Each row has a name. Each piece below is followed by the name of the row it came from, unless a question asks for something else. Each question is about the rows just above it.

[ 59 140 121 127 122 133 139 130 125 118 137 134 114 126 132 124 138 127] -> <13>
[ 91 115 125 141 123 148 137 141 146 111 132 138 122 110 151 122 127 119] -> <50>
[131  89 121  90 114 151  65 157 154 110 123 134 187 130 149 137 101 100] -> <81>
[131  89 121  90 114 157 151  65 154 110 123 134 187 130 149 137 101  91] -> <110>
[ 93 237 136  89 112 115 134 180 181  44 193 177 133 111 193  99 161  91] -> <193>
[ 82 161  89 151 115 126 105 115  90 140 140 121 137 168  91 135 143 133] -> <132>
[ 87 168  77 146 131 136 153 120 105 127 133 131  94 129 121 125 144 136] -> <121>
[105  99 132 172 143 148 138 116 221 158 139 112 199 121 134 108 118 166] -> <68>
[178 131 144  87 170 169 148 127 218 142 131 120 176 101 153 109 113 152] -> <106>
[137 143 189 117 157 145 125 150  90 101  98 142  77  97 155 142 109  89] -> <73>
[105  99 132 172 143 148 138 116 221 158 139 114 106 149  92 139 133 143] -> <183>
[105  99 132 172 143 148 138 116 221 158 139 114 106 149  92 139 133 141] -> <140>
[114 151  65 157 154] is in which row? : <81>
The row with [131  89 121  90 114 151  65 157 154 110 123 134 187 130 149 137 101 100] is : <81>

[141 202 169 130  73 131 140 160 117] -> <87>
[ 82  75 154  50  75  62 194 188 163] -> <26>
[223 169  31 207 140 117 131 160  73] -> <108>
[ 56  70 185  63  66  46 213 209 180] -> <105>
How many entries does [141 202 169 130  73 131 140 160] have? : 8
Which row holds [ 56  70 185  63  66  46 213 209 180]? : <105>
The row with [ 73 131 140 160 117] is : <87>

[ 55 150 109  97 131 141 105 131 127  97  72 131 129 162 104 145 105  88
 121 153  81  66  97  94 140 151 130] : <170>
[ 56 134 118 100 147 154  96 148 122 103  69 128 134 153 102 151 105  87
 128 147  66  59 103  93 140 151 130] : <15>
[ 97 161 114  91 166 120  54 139 133  89 116 142 131 138 101 142 121  90
 136 152 108  69  89  97 155 132 116] : <164>
[ 83 137 119 111 191 141  22 146 114  78 115 145 127 117  93 137 114  83
 141 149  90  64  78  97 148 151 117] : <64>
[107 144 168  79 142  96  64 126 127 138 135 169 183 129 111 139 108  84
 134 152 109  70 100  99 143 116 138] : <162>
[ 71 112 165  95 123 126  95 118 116 165 105 164 178 140 111 121 127 117
 126 163 101  85 165  73 140 150 135] : <158>
[ 84 162  96 119 156 104  17  78 119  83 147 169 110 124 106 111 146  92
 123 171 155  91  83  96 148 131 127] : <76>
[ 71 148 114 100 162 140  66 144 123  82  91 135 129 141  97 144 109  84
 132 150  82  62  82  96 145 153 121] : <70>
[107 144 168  79 142  96  64 126 127 138 135 169 183 129 101 116 139 115
 135 163 121  87 138  77 153 152 115] : <153>
[123 171 155  91  83  96] is in which row? : <76>
which: [ 71 148 114 100 162 140  66 144 123  82  91 135 129 141  97 144 109  84
 132 150  82  62  82  96 145 153 121] : <70>
which: [ 56 134 118 100 147 154  96 148 122 103  69 128 134 153 102 151 105  87
 128 147  66  59 103  93 140 151 130] : <15>

[196 211 106  30 103 166 102 138] -> <98>
[196 211 126  30 103 166 139 138] -> <107>
[106 166 211 138 197 139 103  30] -> <103>
Which row holds these entries in another order? [138 102 166 103  30 106 211 196] : <98>
Where do [196 211 126  30 103 166 139 138] appear? : <107>
The entry that follows [102]: : [138]
Count the entries of [196 211 106  30]: : 4
[166 211 138] is in which row? : <103>

[236  21  21  33  75  58 120] = <54>
[ 75 236 120  33  57  21  20] = <9>
[ 57 185 159  45 152  35 235] = <146>
[ 92 190  38  39 217  85  32] = <92>
[ 34  21  75 236  33  21 120] = <45>
[ 57 185 159  45 152 117  28] = <94>
Which row holds these entries in another order? [120  58  75  33  21  21 236] : <54>
[ 75  33  21  21 120 236  34] is which row reordered? : <45>
What comes right after [117] in the named rows? : [28]
The entry that follows [217]: : [85]
Count the entries of [ 57 185]: : 2

[122 142 103  70 131 145 184 166 151 151 202 204] : <22>
[145 157 147  93 126 124 133 120 102 124 173 196] : <88>
[122 142 177  70 131 145 184 166 151 151 202 252] : <80>
[226 135  71 135 204 181 120  83 150 143  88  36] : <55>
[113 137 144 121  97 159 148 106 118 127 156 162] : <58>
Right after [102] comes : [124]
The row with [151 151 202 252] is : <80>
Count the entries of [145 157]: : 2

[142 151 130 144 119  89] = <149>
[147 117 113 142 109  92] = <35>
[190 104 109 136  39  39] = <2>
[ 94 163 174 112 189 204] = <32>
[ 74 171 155  98 238 246] = <172>
[108 161 146 118 197 194] = <71>
[126 109 105 147 103 108] = <86>
[134 125 144 159  52  65] = <169>
Count the entries of [134 125]: : 2
Which row holds these entries in another order? [ 65 134 125 144 159  52] : <169>
[161 146 118] is in which row? : <71>
which: [190 104 109 136  39  39] : <2>

